In the rows, zero is written as 128.
Each run below is a few steps of one of 6 hidden systems, one row a step.
trace 1, J, 9 rows:
[[115 135 144 143 139 150 143 139 124  97 145 188 118  96 146 176 122 104
   89 136  97 139 133 119  88  84]
 [113 126 156  72 114 122 137 155 168 116  81 102 139 129 110 149 137 135
  144 166  78 106 148  96 136 124]
 [133 109 111 137 147  76  84 148 153 112 125 141 151 124 146 123  79 134
  167 107 133 106 115 143 141 173]
 [125 128 134 149 145 117 145 165  90 115 139 161 109 149 130 130  91 116
  118  96 127 161 130  94 116  70]
 [117 112 165 107 136 135 154 121 145 140 152  94 137 159 117 137 134 139
  158 172  68 111 130 133 106 103]
 [124 125 109 128 141 122  64 111 159  76 135 145 135 109 144 146 110 116
  138 104  99 117 135 164 115 155]
 [112 173 148 113 136 115 149 177 124 129 106 151 125 105 126 139  94  99
  109 109 137 128 128  79 110  86]
 [132  74 150 121 140 106 166 152 146 132 142 117 151 142 130 128 134 153
  159 182  86 107 122 115 138 143]
 [127 116  96 136 119 117  61 122 136  88 126 151 112 156 127 145  88 131
  147  90 109 144 141 165 139 118]]
trace 2, Z, 9 rows:
[[149 157 149 208 167 152  99  97 139  96 183 143 123 114 154 129 109 134
  152 121 145 120  86 147  84 180]
 [106 156 128 102 160 168 172 132  72 139 103 147 107 108  84 135 168  70
  100  86 118 167 162 128 126  98]
 [111 115 122 104  73 109 131 121 160 192  92  74 140 125 160 136 154 180
   87 171 152 114 127 116 132 136]
 [175 121 114 149 124 129  70 100 132  45 169 131 133 117 142  90 135 123
  135 103 144 112 118 126 153 175]
 [132 178 143 163 149 160 180 155  85 162 111 174  99 133  82 126 116 104
  146 120 167 154 114 115 131 107]
 [102  86 135 123 139 138 140 105 129 175 113  63 127 149 150 145 185 173
  103 139 100 157 149 140 108 142]
 [151 148  88 101  89 110  77  84 133 102 171 119 145 108 142  89 119  97
  105 105 160  89 120 156 146 123]
 [137 185 170 180 145 162 148 162 128 109 108 167 109 106 124 143 116 131
  128 129 162 139 102  72 105 139]
 [122  82 123 109 149 154 167 116 106 154 103 101 128 137  95 126 204 138
  132 138  99 153 159 150 156 162]]
trace 3, T (9 x 26):
[[123 140 165 129 132 123 113 146 160 101 140 129 122 176 111 146  64 134
  194 147  72 112 118 128 107  87]
 [105 132 161 119 196 126 135 141 144 115 131 126 137 139 107 149 102 101
  187 117  59 126 134 147  93 135]
 [ 93 102 131  79 152  89 128 148 159 132 126 131 156 123 138 160  99 109
  144 137  56 109 147 147 105 105]
 [118 137 156  98 119 107 107 161 174  87 112 130 138 145 123 150  81 130
  162 148  77 102 130 100 118  98]
 [124 125 155 129 175 113 131 163 144 109 118 141 135 153  96 139  88 120
  204 129  82 120 127 129 128 139]
 [ 94  94 130 114 167  97 128 149 137 138 129 129 135 153 134 155  92 120
  156 116  66 136 145 152 101 102]
 [113 140 156  85 127 114 121 140 158 109 137 106 140 149 124 139  95 113
  153 143  69 105 137 118 104  82]
 [125 134 155 121 156 120 126 149 166  97 130 147 143 130 113 145  92 118
  187 153  78  95 117 134 115 142]
 [ 98 108 127 111 167 106 116 160 142 119  95 146 134 132 123 164  97 115
  159 111  72 137 147 144 115 126]]
trace 4, J (9 x 26):
[[170  95  79 112  96 131  86 105 113  39 165 183 124 124  95 104 131  96
  142 112 120 112 141 166 195 133]
 [ 92 207 156 168 120 153 142 153 135 194  69 144  89 141 118 175  84 147
  128 125 167 157 111 114  79  89]
 [130  57 146  84 186 102 169 128 115 129 148  51 172 120 144  86 201 127
  129 131  85 120 151 109 139 183]
 [147 133  62 139  53 115  57  91 140  94 169 204 119 127 130 133  70 115
  120 128 157 100 113 190 160  91]
 [111 199 203 164 157 179 164 169 119 140  61 101  87 137 118 152 142 153
  119 116 144 179 123  41  77 118]
 [131  55 103  60 170  87 168 108 130 155 166  94 187 117 102  85 171  95
  172 157  81  78 144 184 176 182]
 [127 134  70 187  58 123  33 111 142  94 134 207  95 121 182 173  64 157
   72  97 173 152 115 156 114  87]
 [129 199 223  99 156 168 206 171 100 136  80  50 111 153  83  93 167 123
  140 129 128 149 133  13 108 101]
 [139  38  78 125 161  92 139  85 154 153 195 153 187 110 119 120 142 123
  188 182  87  67 115 248 167 218]]
trace 5, T, 9 rows:
[[145 139 117 150  57 172 121  95 119 113 154 162  92 152 112 140 138 146
  105 161 137 136 125 145 142  76]
 [128 186 147 151 149 173 121  97 130 150  99  86 114 124 109 116 158 135
  143 108 163 138 116 137 110 181]
 [128  88  93 110 153  91 140 123 109 140 150 125 163  82 165 103 156 108
   84 104 146 121 133 137 140 162]
 [137 134 112 129  54 138 122 137 126 111 122 171 108 124 135 141 122 140
   78 148 153 130 129 104 149  72]
 [151 159 154 164 129 169 136 116 120 134 105 100 104 154  95 105 158 158
  163 138 162 141 111 110 143 171]
 [126  90  85 143 162 102 120 102  99 157 158 125 145 114 152 107 140 115
  115  88 147 141 132 179 133 162]
 [122 157 123 111  77 136 133 124 117 131 136 138 115 110 148 135 131 115
   57 128 145 132 131 102 110  55]
 [160 152 160 143 115 170 150 117 139 112 121 111 125 127  97 109 173 151
  150 176 150 109 109 103 152 177]
 [126 101  76 157 150 112  90 113 113 139 122 153 129 113 142 129 127 129
  126  80 158 149 132 182 145 178]]
trace 6, Z, 9 rows:
[[134 158 123 117 107 112  84 128 167  95 135 155 138 115 130 133  79 114
  150 131 125  90 113 140 127 128]
 [121 124 152 136 172 124 156 178 123 113 100 161 124 124 114 146 113 118
  153 119 104 144 133  96 125 136]
 [115  71 110 103 115 107 149 133 124 157 129 127 137 151 123 136 136 142
  132 154  97 129 145 154 151 107]
 [130 136 120 128 100 103  76 119 152 104 148 128 127 150 148 131  77 137
  135 119 122 114 119 137 116 100]
 [127 152 164 123 169 131 155 157 131 105 134 141 136 119 110 129 110 101
  158 130  99 118 122 101 110 128]
 [102  91 110 112 136 122 147 134 133 159 110 153 137 121 119 164 138 130
  127 151  97 131 145 168 137 129]
 [126 119 112 104  90  98  83 138 143 104 118 119 127 148 145 129  95 138
  119 112 122 127 139 116 137  95]
 [142 134 161 136 151 118 149 153 141 106 151 134 144 133 119 114 103 124
  171 150 117 100 106 100 125 141]
 [111  98 113 136 150 136 140 126 120 139 131 170 121 130 110 162 130 121
  138 130  92 146 142 176 125 124]]
trace 7, N, 9 rows:
[[168  98 126 150 155 129 160 140  67  83 178 157 124 135 113  79 146 103
  129 107 141 147 128  98 165 119]
 [123 126 121 161 101 181 139  88 108 166 130 134  93 164 102 151 159 155
  124 150 132 163 130 177 127 104]
 [124 158 134  98 135 140  98  91 135 127 110  47 136 113 143 103 171 123
  109  96 134 125 140 125 109 162]
 [153 144 100 122 117 119 142 124 112 117 164 177 147  74 131 101 127  85
  102 132 173  96 109 132 152 133]
 [136 125 133 169 102 165 132 143 120 115  85 161  90 132 125 158 152 167
  101 139 149 169 132 101 136 129]
 [140 119 128 107 134 122 137 118 109 153 110  63 132 160 103  79 162 141
  153 118 148 133 132 119 163 159]
 [141 121  97 156 128 121 105  88 106 128 193 143 129 119 157 108 122 116
   99 104 156 127 116 168 118 122]
 [130 171 150 128 112 186 137 123 114  97 106 141  96 117 106 144 163 113
   95 125 122 153 139 101 118 100]
 [136 130 130 119 123 131 152 116 142 168 111  98 148 113 115 109 167 145
  141 166 156 102 118 136 155 186]]
trace 8, N (9 x 26):
[[102 119 128 121 106 177 158 145 161 141  59 198 108 114  74 209 156 141
  144 195  86 132 146 162 146 138]
 [ 99 118 115  90 124  61  83 151 164 182  55  40 151 143 165 113 111 170
  134  98 149 122 139 111 129 169]
 [162 112 123 134 146  73 126 146  99  77 224 159 150 129 157  76  68  86
  130 102 134 103 107  99 129  84]
 [120 134 162 178 128 198 159 132 125 113 127 193  82 159  87 193 130 147
  154 173  80 161 128 143 110  86]
 [ 90 120 138  76 158 117 120 118 161 181  63  37 149 140 116 131 163 145
  158 123  93 123 155 154 122 183]
 [132 122  84  99 117  53  93 126 139 121 184 143 171  86 181 104  71  85
   93 101 147  85 116 142 122 105]
 [138 160 171 165 113 172 147 171 129  67 118 198  89 133 111 171 102 135
  125 155 111 148 118  69 113  73]
 [118  96 150 120 167 130 165 138 143 177  81  84 139 160  85 125 161 164
  202 164  99 126 135 144 152 195]
 [108  89  67 109 134  59  68 104 128 148 164 114 149 129 180 122  88 113
  104  67 128 125 140 186 118 113]]
trace 9, A, 9 rows:
[[ 93  84 139  56 134 113 109 142 152  92  86  73 139 122 153 156 163 134
   96 119  46 139 179 102 114 118]
 [146 168 102 109  63  96  93 133 174 115 139 176 146 116 115 126  57 110
  152 160 159  62 100 144 156 110]
 [137 107 173 195 192 128 157 187 120 107 114 155 116 138 144 144 112 164
  157 127 119 163 111  69 109 161]
 [108  75 102  69 127 109 157 125 105 162 128 120 131 171  81 122 140 110
  160 136  74 133 164 176 164  87]
 [113 155 135 151 108 104  82 108 163 141 168 107 136 137 186 144  68 146
  107 125 131 111 103 135  66  87]
 [142 156 172 100 160 149 145 164 132  51 116 141 131 109  93 121 135  89
  153 125  90 116 135  69 130 133]
 [100  96 101 134 130 117 155 137 148 182 110 184 141 113 115 176 117 138
  148 172 109 115 126 192 137 146]
 [116 104 129 125 115  80  80 156 135 116 104  88 118 169 171 131  93 167
  115  89 124 156 143  91 118  98]
 [155 155 152 107 124 123 168 136 123 114 180 133 145 137  92  85 107  91
  169 163 127  81 107 109 148 103]]
trace 10, E:
[[139 128 105 104  75 154 106  93 139 117 110 133 118 145  84 129 154 133
  144 156 125 116 140 170 173 133]
 [112 178 140 153 158 122 101 140 138 148  87 110 122 119 143 132 101 132
  134  87 166 141 115 112  95 156]
 [143  77 128 115 154 110 177 143  89 120 163 123 142 121 133  94 164 114
  110 127 118 137 138  99 147 123]
 [136 128 100 143  67 152 101  88 144 134 140 149 112 134 125 147 136 149
  115 158 144 120 121 174 143 118]
 [118 181 161 129 152 152 114 139 130 117  82  94 109 132 115 128 130 128
  141  90 135 147 132  94 103 141]
 [132  90 109 114 158  94 169 133 106 151 157 130 163 103 136  93 151 107
  122 132 135 109 124 131 153 159]
 [133 117 104 153  73 144  88 109 135 106 131 156 102 134 148 155 125 157
   86 138 139 146 130 140 132 103]
 [126 185 167 111 133 157 149 132 125 136  94  85 112 148  87 109 140 123
  158 125 135 129 128  96 125 126]
 [135  86 104 146 173 101 135 118 124 137 158 136 161  98 150 114 144 123
  138 122 132 114 119 158 138 193]]
trace 11, E:
[[ 89 108 145 135 203 116 139 133 124 171 111  89 132 136 140 147 132 132
  146  96  90 156 140 151  81 153]
 [130 100  97  76  99  88 113 110 126 111 177 115 155 117 161 106 124 100
   85 118 110 104 144 136 135  81]
 [144 189 155 143  84 166 123 132 162  90 129 172 114 110 114 149 109 130
  130 174 140 101 100 104 119 108]
 [115 108 147 130 186 129 155 164 130 135  75 135 129 134  90 146 137 133
  183 126  96 147 141 129 139 178]
 [113  76  85 118 121  63 105 129 118 169 147 118 142 148 167 119  93 139
  112  99 133 132 136 160 133 103]
 [148 171 162 137  91 155 122 111 130  86 176 123 110 149 134 118 111 126
  114 143 125 119 111  90 103  62]
 [127 144 145 126 169 164 158 124 140 122 118 155 133 106  76 146 153  99
  177 152  93 112 126 159 131 174]
 [ 91  90  88 117 140  79  97 147 139 157  88 139 138 112 165 163 105 139
  104  95 123 148 148 151 120 136]
 [145 137 151 103  84 106 136 146 123 114 158  96 131 159 143  93 107 134
  113 145 135 110 121  63 130  61]]
trace 12, A:
[[130 143  96 131  68 152 108 127 152 108 105 202 114  92 119 169 122 127
   98 155 144 119 130 149 148 118]
 [134 133 152 155 133 122 125 164 137 143  67  96 117 154 124 123 129 181
  157 128 161 148 120  80 141 171]
 [145  78  97 106 148  89 145 115  94 140 178 117 155 140 120  78 139 106
  145 118 128 119 134 158 166 139]
 [120 149 126 166 111 153 112 102 109 124 164 152  96 136 151 149 111 127
   84 111 137 159 121 139  87  68]
 [122 176 172  94 130 170 147 126 145 121  84  81 125 124  92 125 168 123
  145 143 108 119 137  94 118 145]
 [124  96  83 120 139  96 108 114 151 136 134 153 160  84 147 133 131 118
  128 131 131  98 128 183 143 186]
 [132 132 115 149 102 119 107 160 102 108 104 156  97 140 143 131 104 143
   90  90 167 170 134  82 134  85]
 [148 137 166 119 122 150 183 121 123 150 141  91 136 154  92  96 160 141
  163 185 128 104 112 104 147 138]
 [121  90  96 154 161 126  82  83 132 115 165 136 133 123 151 142 131 124
  132  96 102 136 137 204 110 167]]

Which system made each run below?
trace 13:
[[148  51 131 173 228 109 180 154  88  91 193 185 153  97 144 118 144 106
  145 119  94 139 120 124 130 176]
 [ 95 115  96  89  56 132 107 129 131 131 111 171  96 169 106 182  96 124
  105 142  80 147 163 165 133  11]]

J
trace 14 (2 x 26):
[[139 148 170 127 156  88 202 176 142 158 176 150 170 118 120 103  70 107
  178 190 128  61  82  94 121 116]
 [125  28 110 168 151 136 103 143 132  66 125 191 108 151 132 186 135 166
  141 132  54 173 156 160 144 138]]

J
trace 15, 2 rows:
[[116  80  98 120 128  81 152 155 117 172 117 144 149 113 155 127 128 138
  100 132 146 130 135 126 146 131]
 [151 109 131 138  84 123 107 123 124 105 150 107 113 174 137 107 123 163
  124 135 137 137 125 104 148  94]]

J
trace 16 (2 x 26):
[[105 185 149 120 108 112  72 137 190 153  58  74 126 148 133 145  83 163
  165 124 141 110 116 122 104 152]
 [148  96 126 138 209  89 153 156  88 102 167 136 159  99 144  82 128  92
  138  80 138 129 123 104 138 171]]

J
trace 17 (2 x 26):
[[107 188 157 152 142 192 127  98 157 110 134 159 114  71 143 187 146 110
   90 144 106 126 117 143  59 133]
 [109 127 118  74 120 126 111 160 163 118  24 122 136  96 106 150 157 132
  130 121 118 122 161 112 163 181]]

A
trace 18, 2 rows:
[[120 164 157  86  80 139 136 141 139 140  88  81 112 161 108 127 130 143
  122 146 124 129 138  86 125  74]
 [135 109 129 134 161 108 112 108 164 127 144 101 161 111 145 117 133 142
  167 146 120  90 111 161 128 210]]

Z
trace 19 (2 x 26):
[[126  73  98 106  51 129  85  96 163  92 152 148 126 142 153 170 127 161
   92 177  74 116 147 161 138  79]
 [121 230 170 106 115 141  96 148 167 109  75 107 113 147  81 128  75 108
  188 116 131 104 117  99 114 116]]

E
trace 20 (2 x 26):
[[147 129 174 123 117 135 162 136 168 126 132  96 152 117 129 117 155 161
  150 204 124  85 105  87 131 169]
 [140  92  80 151 139 114  64 120 130  78 127 183 122 120 128 138 107 121
  149  88 122 138 139 179 160 169]]

T
trace 21:
[[117 197 119  76  36 119  46 124 212 116  59 111 126 140 106 152  75 145
  156 155 139  76 125 138 144 116]
 [144 152 177 166 218  96 154 204 120  99 123 142 140 124 127 103  75 115
  189  98 139 128  98  51 114 168]]

E
trace 22:
[[169  97 115 162 101 158 162  78  81 175 152  71 116 163 117  64 211 176
  117 152 193 147 118 131 176 173]
 [148 144  91 157 136 168  80  36  82 121 178  91 105 135 134  84 175 108
  101  57 167 161 129 189 121 155]]

A
trace 23 (2 x 26):
[[148  69  96 115 165 109  58  80 146  47 167  94 161  94 166 106 171 117
  123  88  92 111 146 167 137 214]
 [128 217 112 130  73 136 125 153 112 123 114 215  99 104 106 144  62  75
  100 106 185 122 116 106 127  40]]

J
trace 24, 2 rows:
[[164  93 125  84 123 121 107 150 113  48 110 107 123 164  82  82 146 119
  173 102 105 130 157  94 201 144]
 [114 157 113 185 140 125 140 108 108 215 159 149 117 157 128 131  80 134
  151 124 178 136  92 190 104 110]]

N
trace 25, 2 rows:
[[134 180 179 147 165 148 153 144 124 131 116 100 123 128 118 110 132 128
  153 120 144 131 110  82 104 155]
 [126  74  93 114 152 117 156 120 113 139 154 163 151 111 113 129 150 105
  136 139 101 119 137 178 156 146]]

J
trace 26 (2 x 26):
[[126 129  84  69  87  84  68  93 158 135 146  90 153 144 123 100  95 108
  157 117 126  82 132 188 155 125]
 [132 162 156 175 168 103 124 182 138  94 142 180 132 100 163 144  61 115
  130 110 143 124 101  77  89 124]]

Z
trace 27, 2 rows:
[[138 138 141 130 143 150 130 127 141  49 166 176 146  38 172 150 156  87
   60 132 109 109 126  89  95 142]
 [121 131 103  96  85 152 148 155 144 140  33 178 114 112  65 158 157 136
  139 167 137 123 150 132 193 149]]

T
trace 28 (2 x 26):
[[126 140 127  97 156 113  54  70 127  98 175  30 133 179 136  79 110 103
  163  54  93 127 141 169  99 121]
 [119 212 139 115 151 142 164 132 118 123 155 190 141  48 127 137 104  41
   87 115 148 101 111 116  82  91]]

A
trace 29:
[[110 124 100  72  99  72 178 183 115 210  65 137 151 105 119 115 117 121
  102 141 177 111 137  99 172 106]
 [168  57 128 183 107 101 114 124 127 123 164  98 128 183 169  96 133 213
  137 156 150 137 108 109 155 155]]

J
trace 30:
[[146 181 123 101 104  95 157 131 138 154 164 148 169  82 123  85  96  82
  132 160 180  55  90 118 144 125]
 [137  82 126 200 135 148 109 155 134  72 111 199 104 113 157 178 135 174
  108 134 121 169 127 107 130 156]]

N
trace 31, 2 rows:
[[125 186 186 147 218 171 153 110  97 127 158  87 110 172  71 102 123  87
  212  90  92 147 120 145  82 128]
 [ 67 113 105  70 168 112 155 114 138 175 135 133 164  63 152 173 151  72
   78 119  72 115 157 184  82 115]]

A
trace 32 (2 x 26):
[[ 92 104 128 166 163 142 171 126 119 204 104 124 124 125 140 166 162 164
  116 142 127 162 130 157 100 154]
 [138 100  93  72  85 111  90  93 118 105 145  80 138 127 145  94 163 120
   82 102 130 122 156 133 155 115]]

J
trace 33, 2 rows:
[[169 177 122 222 159 165 110 102 110  98 148 175 114  74 141 104 142 121
  118  95 211 134  88 128 124 216]
 [110 122 111  99 115 165 219 142  65 193  86 160 106 120  70 131 190 103
   88 140 145 166 163 127 167  81]]

J
